One turning vector, and how many steps it has turned
The counts run from 0 to 128.
[ 82 112 118 100 125 147 111 104  81  95 109  72 138 166 112 156] -> 72
[110 119 158 161 122 119  96 130 172 139  72 191 119 177 117  97] -> 22
[126 176 156 146 144 163 101 153 129 163 133  57 126 101 113 101] -> 57
[ 84 155 123 130 137 104  96  93  72 118 157 113 143 158  95 120] -> 125
[ 86 129 126 151 168 120 136 126 162 103  96 150  57 176 152 128] -> 81
[ 82 133 107 169 156  82 137 126  90 107  99 122  80 152 145 107] -> 80
[161 145 130 132 155 135 148 105  60 141  76 122 102 149  90 136] -> 60
[119 127 135 140 129 181 143  94  99 156  89 123 171 124  85 159] -> 39
[ 97 142 114 164 127 155 139  73 120 102 143 154 130 152  87 150] -> 99
[156 138 116 172 153 159 125  96 176 126 160 166  94 133 152  94] -> 108
[ 80 135  94 122 167 157 147 136 132 114  91  91 169 124 166 152] -> 84
[146 135 125 131 148 131 161 114 152 140 121 151 141 145  94  38] -> 114
[170 108 172 185 103 156 105  89 177 146 133 124 163 109 108  94] -> 43
[100 126 116 134 182 148 128 127 107 161  87 147 162 121  91 183] -> 26
[169 131 131 151 100 167  99  57 134  97 182 127 127 159 137  96] -> 121
[121 147 128 129 139  79 118  91  80 103 150 133  94 157 101 111] -> 126
[164 114 151 148 149 120 117  99  99 146 125 129 130 143  67 124] -> 47
[123 107 133 112 145 154 116  75 181 142 124 104 151 136 147 125] -> 96
[104 148 148 165 134 158  80 108 160 103  97  87  90 116 175 113] -> 76
[ 88 111  89 121 155 114 152 124 125 132  92 124 164 167  79 149] -> 92
[169 127 132 162 141 168 117 110 207 141 131 166  67 134 125 135] -> 29
[ 72 130 102  95 141 159 150 157 151 144 147  75 169 165 117 133] -> 91
[125 160 132 182 142 124 107  86  66 134  89 122 131  90  97 145] -> 53
[136 108 137 148  98 135 131 111 132  88 104 116  67 179 140  58] -> 68
[163 108 150 142 108 209 140 128 144 118 128 100 119 120 178 126] -> 63
[139 118 169 154 164 108  96  59 125 150 102 147 111 138  95  79] -> 48
[140 105 110 145 110 137 159 134 179 124  75 125 126 180 147  84] -> 88
[135 114 121  91 141 158 103 190 136 169 101 103 154 147 119 150] -> 12
[138 182  94 169 142 148 129 113 158 128 145 101 189 107 131 124] -> 110
[165 127 163 101 171 121 113 143 175 166 103 123  69 151 133 124] -> 3
[156 138 151 160 105  86 116 112 157 165  82 163 130 188  83 157] -> 21
[143 121 167 140 156 146  90  78 129 142 112 122 135 147 145  92] -> 49
[ 86  99 113 126 136 115 147 122  98 154  81 167 101 208 110 152] -> 14
[149  98 156 130 125 148  86 127 190 160 101 129 153 129 189 120] -> 17
[172  78 157 135 136 152 114 126 185 137  94 146 109 164 140 131] -> 16
[100 157 137 134 122 138  85 122  93 104 134 102 199 134 115 122] -> 124
[138 166  67 150 114 127 159 114 128 135 149 150 140 163  83  82] -> 113
[139 123 138 137 171 138 131 114 149 125 108  92  50 161 169 117] -> 82
[142 119 131 168 157 143 122  87 140 145 110 180 104 140 106 130] -> 28
[ 90 151  95 164 101 180 130 136 130 175 113 123 140 125  88 150] -> 32
[115 106 112 134 161 153 126  87 102 175  83 185 118 137  97 170] -> 27
[ 79 112 144 121 155 151  96 118 102 137 114  74 154 145 157 131] -> 71
[152 140  93 127 131 110 145  68  97 136 127 111 200 133  95 133] -> 118
[133 122 115 116 141 179 141 119 127 175 145  96 158  95  99 170] -> 38
[180 109 148 159 100 153 128 108 133 107 136 144 128 164 103  93] -> 42
[ 90 104 115 115 135 147 126 167 122 153  60 147 143 175 108 155] -> 13
[104 130 126 149 157 173 109 162 131 159  87 104 116 105 189 173] -> 5
[ 85 139 141 138 129 112 110 104 204 160 144 153 146 139 158  75] -> 102
[ 99 118 131 137 130 158 128 119 195 120 112 135 146 161 184 107] -> 89
[107 142 103 158 183  95 150 116 109 122 120 178 156 137  85 114] -> 106
[131 133 114 161 104 124 115 144 130 143 114 121 140 180  74 180] -> 20
[111 151  97 185 117  78 122  80 155 118 133 159 133 160  90 136] -> 100
[107 156  91 165 107 163 135 112 103 138 118 139 125 145  67 141] -> 33
[134 139 134 173 131  83 102 105 201 130 114 150 125 132 134  93] -> 101
[140  72 124 106 141 143 135 115 149 121 102 157  84 175 130 146] -> 15
[ 66 112 110 117 109 193 124 139 179 113 139  70 137 175 146 110] -> 90
[ 95 145 131 138 158 171 135 112  45 132 100  97 127 144 105 126] -> 59
[121 125 149 143 129 195  97  70 143 130 144 125  98 117 164 102] -> 50
[ 94 133 127 142  97 181 114 132 133 136 132 143 135 162 112 199] -> 19
[137 118 141 125 140 123 140  69 100 101 102  96 115 157  79 170] -> 73
[172 119 160 132 140 163 156 102 141 110 103 130 113 108 192  63] -> 62
[152 132 117 113 168  88 125  82 133 130 127 139 105 165 120  88] -> 127
[ 83  89 148 131 108 185 101 121 136 133 110 131 181 123 158 156] -> 18
[155 122 133 183 103 139 136 164 162 110  69 141 106 163 159 109] -> 9
[ 90 124 164 125 142 194 102 122 189 164 172 120  91 142 118 128] -> 24
[126 144 106 140 110 218 110 111 108 101 143  31 149 128 132 139] -> 64
[ 80 176  75 156 103 108 180 115  75 103 138 126 148 153  85 122] -> 112
[110 117 131 139 109 146 107 125  73 142 145  94 147 154  53 154] -> 46
[103 148 150 159 126 119 114 146  65 112  86 133  87 154 100 131] -> 1
[142 131 120 133 116 122 137 134  87 106  78 100 170 154 107 140] -> 66
[120 153 138 159 137 124 110 102 113 133 104  91 143  94  84 164] -> 52
[ 96 107 101 139 161 119 155 103 108 141  99 159 167 193 137 123] -> 93
[ 93 153 128 143 118 171 106 141 170 112 136  47 102  97 158 177] -> 77
[121 161 131 120 110 122 102 104 143 130 164  78 176 103 118 121] -> 123
[101 149 144 130 131 107  85 176  87 126  83  97 106 120 107 165] -> 0
[ 72 128  78 126 161 173 137 125 100 111  85 108 135 154 148 178] -> 85
[157 157 107 177 128 146 146 147 128 156  87 157 113 143  80 110] -> 34
[126 107 124 143 104 172 121 145 158 138 125 138  98 145 158 101] -> 10
[151 110 152 129 150 147 129 110 172 108 112  82 101 161 118  90] -> 69
[ 90 150 116 170 134  85 132 127 113 113  75  79 142 152 119 129] -> 79
[141 127 146 188 139 183 107 109 191 160 115 168 116  84 142 123] -> 30
[133 113 137 125 140 153 139  80 197 130 113 148 128 176 140 111] -> 95
[126 149 124 199 137 142 148  84  77 101  94 149 101 137  95 103] -> 54
[191 115 117 139 155 142 144  99 100 122  49 136 118 147 111 105] -> 61
[150 121 122 148 119 118 129  65  91  88 121 161 188 138 136  97] -> 120
[155 142 123 174 152 156 110 112 162 140 124  76  76 121 155  49] -> 56
[ 83 146 149 100 140 144 116 126 152 191 143 105 119 129  91 174] -> 25
[128 129 115 126 123 175 113 185 165 152 112  95 118 163 135 140] -> 11
[173 126 131 122 126 152  92  74 161 121 186 100 141 112 136  91] -> 122
[176 144 122 152 124 136 138 174 113 137  84 167 118 136 114 154] -> 8
[137 147 119 167 150 153 146 125 140 161  95 171 134 150 111  82] -> 35
[136 118 158 153 139 101 121  96 143 117  89 113 147 131 161  85] -> 75
[122 118 140 152 145 187 124 130 135 176 137 158 105 136 162  74] -> 36
[ 75 105 173 160 134 161  81 114 176 156 115 170 106 169 126 139] -> 23
[141 145 133 142  99 133 137 125 110 121  90  60 157 117  88 147] -> 65
[149 133 121 128 133 102 133  89  88 109 117 147 190 140 103 103] -> 119
[ 89 139  84 134 155 145 128  91 152 160 146 102 174 118 105 139] -> 104
[ 82 128 121 119 122 133 118 104 184 120 131 107 184 112 141 148] -> 97
[122 117 115  91 163 160 132  95 137 138 185 103 171 132 141  67] -> 116
[124 103 113 134 141 135 154  99 129 101 124 175 127 189 147  73] -> 94
[157 162 163 172 128 129 134 102 121 118 133 115  68 129 126  71] -> 55
[121 112 174 158  94 118 157 133 100  99  76 113 128 187 121  86] -> 67
[153 147  92 156 139 167 131  96 182 111 181 117 154 112 146 107] -> 109
[125 125 164 101 129 131  95 132 160 133 101  50 144 147 147  94] -> 70
[164 125 145 158 171 108 135 109 143  89  62 133 118 157 138 135] -> 74
[ 96 137 138 157  92 175 100 137 145 155 118  96 183 112 118 118] -> 44
[155  98 123 143 140 228 127 103 138 184 142 105 130 148 134 114] -> 37
[147 105 127 166 129 143 136 101  74 128  88 156 185 143  95 139] -> 40
[130 138  94 152 148 131 149  67 102 124 127 185 112 136 136 108] -> 107
[125 136 116 118 141 158 127 113 174 162 136 136 153 142 167  64] -> 115
[150 140 122 136 126 106 137 160  92 102  81 135 115 175 110 185] -> 7
[ 98 138 133 129 175 167 147 120 181 141 105  84 123 124 160 113] -> 83
[166 103 142 178  88 157 133  80 110 118 112 172 133 164  99 120] -> 41
[140 162 130 127 163 129 125  83 123 111 137 124 131 116 193  57] -> 128
[ 62 136 121 150 139 149 107  89 137 116 122 123 197 143 129 175] -> 98
[120 131 105 120 139 176 144  85 108 144 191 101 159 127 126 122] -> 117
[155 124 133 110 151 126 110 152 125 122  78 135  50 155 111 140] -> 2
[ 76 141 136 140 101 164  97 121  94 148 154  93 170 129 103 116] -> 45
[148 145 135 122 140 179  90  92 112 115 155  70 133  81 107 159] -> 51
[109 153 141 154 118 184  82 141 133 161 109 132 150  68 149 140] -> 31
[ 85 180  68 163  94 171 143 133 110 143 145 135 193 141 123 131] -> 111
[143 133  88 175 141 131 174 117 166 107  98 139 113 169 122 135] -> 87
[ 84 141 108 123 132 152 114  91 154 149 168 130 144 157 151 122] -> 103
[124 124  96 158 139 125 171 131 112  76 103 144 138 176 110 168] -> 86
